(in the rows, 128 means zero)
Each path below is one point turned by a fixed rotation once a step. After each direction that follows a path, write how fast that rotation turns it, in degrees per step (0 if it stays still).
Each turn is a multiple of 5 degrees from 10 to 175, or 0.
Each row of a path follows its step; steps can be skipped.
Rotation 1:
step 1: [130 133 138 133 132 130 137 120 129 138 129 126 124 127 131 127 133 132
 130 125 129 132 133 134 131 133 121 131 116 133 134 127 131 123 126 125
 134 137 130 125 131 137 128 127 128 146 120 133 130 128 129 120 127 134
 127]
step 2: [130 126 140 123 128 123 134 134 131 131 120 132 121 136 113 127 125 136
 128 129 125 129 131 127 134 131 117 126 116 124 123 126 127 126 121 121
 134 138 129 133 117 129 126 128 134 129 129 128 130 131 128 132 130 135
 129]
step 4: [125 129 133 136 129 125 137 131 130 116 139 129 124 117 129 129 129 132
 129 122 128 132 136 130 122 126 123 123 124 131 135 133 137 124 123 130
 129 123 131 130 127 127 130 129 123 138 123 135 120 135 131 131 113 128
 126]
step 8: [125 125 132 131 127 127 136 143 120 130 127 128 124 127 123 132 128 125
 138 125 123 125 137 120 126 128 118 122 128 125 135 124 128 127 131 129
 119 130 115 138 120 124 126 131 128 133 122 132 135 125 128 123 128 131
 132]
step 18: [127 123 125 138 123 124 122 123 132 129 119 128 129 131 128 130 128 130
 127 122 118 132 129 121 131 125 121 127 120 124 134 129 133 125 134 123
 129 139 125 125 133 128 126 125 128 151 128 128 123 124 122 131 125 133
 129]
step 24: [124 137 136 129 133 116 132 123 122 125 122 130 125 128 130 134 127 132
 123 131 127 132 131 118 120 130 124 125 113 130 127 141 137 123 124 126
 127 131 124 133 132 127 127 139 126 136 128 128 133 128 122 130 124 124
 127]
step 29: [130 137 130 125 124 123 128 132 125 131 125 125 123 120 130 134 139 133
 124 120 132 131 127 140 129 128 127 128 113 131 123 120 136 125 121 125
 135 130 121 131 119 127 125 130 131 124 128 138 129 125 125 121 122 125
 123]
step 33: [118 140 135 136 135 125 133 123 124 130 126 128 125 130 125 124 124 127
 135 132 126 127 127 130 122 137 128 128 116 125 133 123 129 126 125 126
 130 123 135 137 125 131 121 135 130 137 130 134 136 129 116 126 128 136
 123]
Speeds:
[131 129 127 127 130 127 128 131 129 129 127 127 127 126 128 124 125 129
 131 130 129 126 130 130 130 129 127 125 128 127 126 129 128 127 129 131
 126 128 129 126 129 127 130 127 129 130 128 130 128 127 128 129 128 128
 128] => 10
[128 126 129 126 128 128 129 130 127 128 127 127 132 127 128 127 127 127
 126 129 126 128 131 128 130 129 130 127 126 128 127 128 128 130 128 127
 129 125 127 127 125 126 124 129 127 127 126 130 126 128 129 128 129 128
 130] => 80
[129 127 128 128 129 127 127 127 127 130 129 129 129 127 126 127 128 129
 127 129 131 126 127 125 126 127 127 128 126 128 128 128 128 125 125 131
 126 128 129 130 127 126 127 129 127 125 129 129 127 127 124 128 127 127
 127] => 85
[131 126 129 127 125 128 129 129 128 130 128 125 128 127 126 127 130 127
 127 125 128 128 129 128 129 127 128 130 126 128 127 126 126 127 129 128
 130 132 128 128 127 130 129 126 127 129 127 127 128 126 129 128 126 128
 126] => 40
[127 129 128 129 129 128 129 127 127 129 128 129 130 124 127 125 131 130
 129 130 129 130 128 129 128 127 126 127 129 129 128 124 129 129 126 128
 129 127 128 128 127 129 130 129 127 128 125 128 130 128 129 128 127 129
 130] => 115
[128 128 128 129 125 129 127 129 127 126 129 128 130 130 130 126 128 131
 129 128 129 127 126 131 129 127 127 126 126 129 129 127 126 130 127 128
 128 129 126 129 128 128 127 130 131 127 129 127 125 126 128 130 130 128
 127] => 110
[128 130 128 128 127 129 127 128 127 128 129 129 130 129 127 126 126 130
 127 127 130 126 129 127 127 132 129 130 130 129 130 126 128 127 132 127
 127 128 130 128 128 130 128 129 127 131 129 128 129 128 127 127 131 127
 129] => 55
Rotation 2:
step 2: [123 130 123 131 131 121 126 132 130 125 123 121 129 128 135 125 136 128
 130 135 126 139 122 124 126 125 127 137 128 128 125 132 120 124 130 126
 123 142 135 129 138 127 120 117 132 123 126 128 123 128 129 125 127 143
 127]
step 14: [116 130 125 129 135 125 134 132 121 126 127 128 129 134 134 140 128 135
 123 135 137 136 132 131 130 137 129 135 121 131 134 131 125 123 132 124
 130 133 141 126 120 127 133 129 129 133 133 129 120 134 125 130 134 134
 124]
step 16: [122 139 123 128 117 136 136 121 127 121 129 125 130 126 124 117 117 124
 127 123 132 128 130 132 128 119 131 119 126 129 134 122 128 132 135 127
 125 128 135 131 130 131 132 123 129 139 129 131 123 131 128 138 124 121
 128]
step 19: [126 136 144 129 122 125 125 127 134 137 119 120 135 130 129 123 131 137
 125 123 123 128 131 128 135 134 122 133 133 132 126 134 127 130 137 128
 129 134 130 121 123 125 137 131 127 131 117 128 124 128 128 130 130 136
 124]
step 20: [145 127 129 126 139 128 141 129 125 127 130 128 124 131 133 131 134 135
 138 139 128 128 123 132 132 123 127 130 135 133 129 125 124 133 122 131
 116 132 129 124 133 124 132 132 128 120 128 130 130 136 131 127 125 136
 128]
step 21: [119 125 127 138 123 128 129 129 124 127 131 134 119 128 136 124 128 128
 127 135 120 123 130 129 120 124 133 125 125 127 121 123 119 125 132 138
 137 130 134 124 137 134 122 129 128 128 118 128 118 130 127 134 121 134
 121]
step 24: [124 133 137 120 120 134 126 125 116 127 129 129 137 125 122 125 132 124
 119 125 126 126 118 132 127 120 123 135 127 117 115 127 129 130 131 126
 132 128 130 127 126 123 129 122 135 134 136 133 132 122 122 129 132 132
 131]
step 25: [131 121 136 124 137 119 126 134 129 125 127 130 130 126 122 122 129 124
 130 129 128 133 125 128 140 130 134 134 132 133 128 127 138 136 117 130
 133 129 132 132 121 136 126 130 125 121 130 122 129 124 120 114 131 133
 125]
Speeds:
[128 130 126 125 129 129 129 129 129 127 126 126 128 128 127 128 128 130
 127 128 128 126 129 127 126 127 128 125 124 130 129 127 129 129 129 128
 127 128 127 124 128 128 129 125 127 127 127 128 126 128 129 126 131 129
 126] => 20
[130 127 129 125 132 126 130 130 129 129 128 127 126 128 129 129 127 128
 127 128 126 130 128 126 127 128 128 128 128 129 129 127 128 129 129 127
 127 129 129 132 129 125 127 127 129 126 127 127 130 126 125 129 129 127
 127] => 140
Rotation 3:
step 4: [131 136 132 131 139 134 136 129 137 127 127 132 130 129 133 128 123 131
 117 135 120 127 133 124 123 127 125 130 129 128 118 140 125 131 123 132
 121 125 126 133 134 118 116 120 129 121 129 128 124 134 126 138 128 133
 132]
step 8: [132 126 129 123 123 132 135 132 115 132 125 130 130 134 137 134 123 127
 136 127 129 122 129 123 134 127 139 127 129 126 130 134 131 133 130 130
 118 131 118 134 136 131 123 129 129 126 137 118 134 137 125 123 123 138
 119]
step 9: [132 120 126 127 132 128 132 127 120 130 130 123 120 124 129 124 113 137
 130 127 125 133 123 129 131 123 128 136 132 128 122 131 131 128 129 130
 127 126 122 124 120 123 130 130 134 129 130 116 132 147 123 129 138 130
 124]
step 10: [136 124 127 115 128 136 135 132 115 129 126 131 128 126 128 129 115 137
 135 122 129 131 129 121 122 134 134 132 124 128 135 133 132 122 128 125
 132 128 128 121 129 136 125 139 123 127 126 124 136 126 119 129 123 132
 122]
step 14: [127 124 136 124 135 129 134 119 121 126 129 138 145 120 129 128 124 139
 124 125 137 131 136 124 122 124 127 129 123 128 123 131 137 127 126 136
 130 124 133 132 122 119 128 129 131 130 129 138 124 133 129 130 132 122
 135]
step 25: [133 123 130 121 132 127 136 118 121 123 131 130 127 121 126 132 123 131
 123 122 135 128 140 124 122 130 129 131 123 118 121 131 132 121 126 136
 133 118 135 127 120 133 134 130 124 132 133 121 132 136 133 129 139 128
 128]
step 28: [135 125 134 123 131 134 128 132 126 126 125 142 128 120 133 131 125 133
 133 120 123 133 119 121 127 129 142 126 135 121 130 129 125 121 130 138
 124 127 130 123 128 136 120 140 127 125 136 126 129 134 134 123 122 131
 128]
step 29: [127 127 129 126 136 128 125 130 126 134 124 129 128 116 129 126 122 140
 132 120 116 134 131 126 121 124 117 127 132 128 126 130 138 131 129 133
 128 128 130 119 133 127 122 125 139 125 126 123 124 141 131 128 122 134
 137]
Speeds:
[129 127 129 129 129 129 129 127 125 128 130 127 128 130 131 128 127 128
 129 130 130 129 127 129 127 128 127 129 126 131 128 129 128 128 130 128
 130 128 125 130 128 126 128 130 126 130 127 129 127 129 123 127 127 128
 128] => 10
[126 131 128 126 127 127 126 125 127 128 125 127 132 127 129 128 128 127
 128 126 130 128 129 131 129 126 128 127 126 128 130 128 128 130 129 130
 125 128 126 127 127 126 129 128 130 128 130 128 127 129 127 128 127 129
 129] => 45
[127 129 127 128 127 124 128 129 126 128 128 127 126 128 127 130 129 127
 130 127 130 129 128 125 129 127 128 126 128 128 130 125 131 127 128 128
 128 128 127 129 132 125 124 129 127 129 127 127 128 128 129 127 126 128
 129] => 140
[131 129 126 126 126 127 128 126 129 125 127 127 128 128 128 129 129 130
 127 128 127 128 125 126 129 128 126 129 127 128 128 127 131 129 128 127
 129 126 128 128 129 131 129 126 127 129 127 130 126 128 126 129 129 130
 127] => 145
[127 126 128 126 129 129 126 128 129 128 127 127 127 127 129 126 128 130
 127 128 127 129 127 130 129 128 131 130 126 132 131 127 130 131 128 126
 130 129 129 128 128 128 127 128 127 127 128 124 129 128 129 127 127 126
 126] => 35
[126 128 129 127 127 131 128 126 128 131 126 127 125 130 128 127 126 129
 128 126 126 130 126 127 127 129 127 126 131 128 127 126 129 128 127 130
 128 128 127 126 127 128 128 129 128 126 129 128 127 125 126 129 127 128
 129] => 40
[125 130 127 129 128 129 130 131 129 126 127 127 130 130 131 129 130 129
 127 128 125 126 127 126 126 126 128 131 127 127 129 128 128 128 130 130
 128 130 128 127 128 128 128 129 128 128 128 126 129 126 128 127 129 129
 126] => 160
Rotation 4:
step 0: [129 124 126 130 123 137 133 122 135 119 127 124 116 126 120 129 136 130
 143 120 129 137 125 114 123 129 116 128 123 134 126 122 135 125 123 133
 124 128 139 131 128 121 129 127 124 127 132 125 132 129 131 129 126 126
 124]
step 6: [121 130 128 123 126 134 139 134 131 124 127 127 115 123 126 117 122 132
 133 126 122 130 121 123 126 118 116 131 120 133 129 119 122 126 125 133
 122 130 131 118 125 134 130 131 132 131 125 128 128 128 132 132 118 138
 119]
step 9: [122 126 132 135 116 132 132 130 130 126 124 123 119 124 133 126 134 133
 129 132 127 129 119 131 139 125 125 136 127 122 116 125 121 120 126 129
 129 134 133 124 139 124 131 124 127 127 135 122 130 122 129 137 120 140
 124]
step 10: [130 134 133 127 138 140 129 131 131 122 125 116 122 132 137 126 136 135
 134 126 128 130 127 118 126 139 124 131 130 126 132 123 130 124 120 128
 114 128 124 129 128 125 132 126 133 128 135 127 126 125 138 124 118 137
 122]
step 14: [125 131 129 129 132 136 127 136 136 126 124 128 121 135 123 130 132 132
 129 135 120 131 119 121 129 120 125 126 122 137 129 136 129 125 125 129
 119 129 129 120 127 138 130 132 120 122 128 132 113 125 132 121 121 139
 123]
step 22: [124 127 129 128 130 124 133 131 137 125 124 130 123 125 127 127 129 140
 137 130 124 120 119 125 121 129 118 123 124 134 119 131 127 127 126 139
 122 132 132 122 141 122 138 132 121 133 134 129 123 128 134 122 119 133
 125]
step 26: [137 129 126 141 130 136 126 136 134 124 131 118 111 134 117 133 133 133
 129 133 129 123 134 126 124 132 131 133 133 132 126 128 130 127 121 133
 120 130 130 129 137 125 134 123 126 132 133 131 130 125 132 118 130 135
 127]
step 30: [129 128 130 134 117 132 134 124 134 115 125 129 118 127 113 129 135 133
 129 124 127 131 127 122 130 120 125 121 118 134 125 134 123 123 124 132
 131 136 133 124 129 129 134 130 119 136 138 135 123 130 133 127 126 132
 130]
Speeds:
[128 128 128 130 127 126 127 128 129 126 131 130 128 130 124 128 128 127
 127 125 130 128 129 129 128 128 128 128 129 128 126 126 126 128 129 129
 128 129 129 127 131 127 127 127 126 127 130 126 131 129 130 130 129 130
 130] => 170
[127 128 128 126 126 130 128 128 129 129 128 125 128 127 126 128 125 130
 128 127 130 128 128 130 130 129 129 128 128 125 131 127 126 129 127 129
 130 125 126 128 128 129 128 127 128 128 131 130 127 129 126 131 127 131
 127] => 100
Rotation 5:
step 5: [124 129 126 126 123 131 129 134 129 129 122 126 130 123 135 137 127 121
 142 128 134 123 124 133 132 112 121 119 123 130 125 121 126 134 124 131
 135 124 131 124 130 126 116 129 126 123 133 129 124 126 131 125 139 136
 128]
step 12: [133 125 128 125 129 127 122 127 126 134 129 134 134 138 119 132 130 131
 123 133 126 144 134 142 126 126 122 125 120 129 130 129 125 133 127 132
 123 137 135 125 131 131 124 126 135 123 127 139 130 130 130 126 126 132
 140]
step 16: [128 129 120 130 124 136 124 125 124 132 135 135 135 118 133 125 129 135
 133 128 137 136 126 124 122 123 123 120 122 122 129 133 115 134 121 129
 127 123 129 128 129 137 121 136 130 130 123 126 123 128 134 128 140 132
 123]
step 18: [123 122 124 121 129 132 124 130 129 122 125 129 132 126 135 125 129 129
 130 122 124 138 124 135 130 124 135 117 119 119 127 140 134 130 127 130
 129 131 131 127 123 133 123 119 124 132 117 142 124 130 134 134 126 124
 129]
step 19: [134 132 132 130 138 133 135 118 120 122 128 136 129 129 130 122 131 118
 125 120 131 128 121 126 132 120 124 122 128 122 126 129 124 127 132 133
 132 131 133 119 126 138 131 123 124 123 129 124 132 128 135 120 128 141
 122]
step 21: [126 132 123 126 126 123 119 121 130 129 125 135 137 135 128 131 132 122
 129 124 126 123 131 128 135 112 124 131 128 125 130 134 125 134 118 140
 125 125 136 132 122 125 126 122 115 122 134 131 121 131 129 128 131 132
 127]
step 28: [132 127 129 123 128 137 128 134 115 130 123 137 128 124 126 132 124 129
 130 126 122 125 129 134 125 122 135 128 121 132 129 132 128 139 130 128
 126 128 128 113 135 130 116 126 133 116 130 131 138 134 129 126 130 128
 131]
step 31: [127 124 119 122 122 124 133 126 130 139 124 131 139 130 136 125 122 136
 124 127 128 126 117 129 125 126 125 133 134 122 120 130 122 126 130 127
 138 125 133 130 138 134 120 128 124 120 134 132 135 132 136 132 127 132
 134]
Speeds:
[128 127 127 124 127 130 129 129 127 128 126 128 128 128 130 130 126 129
 129 129 129 129 128 128 126 127 130 130 129 130 128 129 127 127 128 128
 131 129 127 130 127 125 125 123 127 128 126 128 128 128 127 126 130 128
 128] => 140
[127 127 130 127 127 130 130 126 125 127 129 130 126 127 128 129 127 127
 129 128 128 127 127 127 127 126 125 127 129 127 129 129 132 127 126 129
 128 128 127 128 127 127 127 133 128 129 127 125 126 127 130 126 128 129
 127] => 130
[126 128 127 130 131 128 129 129 129 129 129 125 129 127 130 126 129 128
 129 127 129 129 130 128 132 126 130 128 127 126 126 130 129 125 128 129
 129 128 129 129 127 127 124 129 127 126 129 127 128 129 127 128 126 131
 126] => 25
Rotation 6:
step 3: [130 131 133 136 129 122 132 127 125 132 125 134 135 125 134 138 121 118
 130 117 133 122 134 128 130 123 133 119 125 129 126 123 126 128 127 133
 126 130 130 123 129 134 128 138 132 127 125 134 126 131 133 131 133 129
 131]
step 8: [124 125 119 130 126 119 130 131 128 127 129 127 127 142 131 129 129 127
 135 129 122 127 133 126 127 131 125 128 121 126 125 125 127 133 125 138
 133 126 118 127 123 126 131 130 134 130 138 125 136 122 127 125 138 125
 130]
step 9: [126 123 129 130 122 127 124 129 132 125 128 130 121 126 133 140 136 131
 137 127 131 126 133 132 133 128 125 127 132 127 137 131 131 124 124 128
 131 131 119 119 129 128 133 130 125 132 128 131 123 117 132 131 132 134
 136]
step 25: [134 131 123 122 123 123 133 127 129 130 124 130 118 130 130 137 131 124
 130 126 128 126 133 138 128 124 127 135 122 129 125 128 134 129 115 128
 137 133 128 128 127 128 129 131 136 131 122 137 125 120 130 124 130 128
 131]
step 26: [130 121 122 122 125 122 123 127 126 132 131 130 127 131 122 137 128 126
 133 126 134 129 132 132 130 144 119 122 123 132 131 123 135 130 124 129
 118 131 127 133 136 131 126 132 125 130 129 128 127 129 128 122 127 135
 133]
step 31: [126 119 125 140 123 131 133 127 128 131 127 126 128 129 132 137 124 137
 127 133 129 118 129 131 127 120 126 128 125 134 126 137 125 126 128 137
 121 122 134 125 131 133 135 136 131 126 128 133 127 125 125 123 130 132
 129]
step 33: [129 122 131 134 131 125 134 121 123 134 133 124 134 129 118 128 130 127
 134 125 122 121 131 132 126 134 126 128 124 135 123 127 133 129 121 137
 133 125 121 129 123 129 132 137 133 128 131 128 131 130 124 123 135 120
 130]
step 35: [134 124 128 132 128 127 128 132 132 136 128 124 136 127 133 139 128 126
 133 120 126 121 127 121 129 132 122 124 121 126 133 127 125 131 128 137
 125 122 131 118 131 127 129 128 133 121 122 130 135 129 124 123 130 131
 122]
Speeds:
[128 130 127 127 129 129 128 128 131 126 128 131 126 128 128 128 130 129
 128 126 126 126 127 130 128 125 128 128 129 127 128 127 128 126 129 127
 130 128 129 127 127 128 125 129 125 130 126 130 127 129 126 128 130 127
 129] => 160
[130 129 129 128 126 127 128 129 127 128 127 131 127 127 129 130 127 129
 129 129 131 129 127 127 129 129 129 127 126 128 125 125 127 125 127 128
 130 129 128 127 126 128 127 126 130 126 129 127 124 129 129 129 127 126
 128] => 160
[126 130 129 129 126 130 131 129 127 125 128 126 129 128 131 130 127 130
 130 128 128 131 129 129 129 126 130 129 128 128 126 127 131 129 128 128
 129 129 129 127 129 128 130 129 125 126 127 130 127 127 129 128 128 128
 129] => 115
[128 130 127 128 127 130 126 129 130 130 128 130 129 127 128 127 130 131
 128 128 127 129 128 124 132 127 127 126 125 131 128 129 129 129 126 129
 128 127 127 129 129 130 128 128 127 129 127 128 129 125 127 128 125 128
 129] => 85
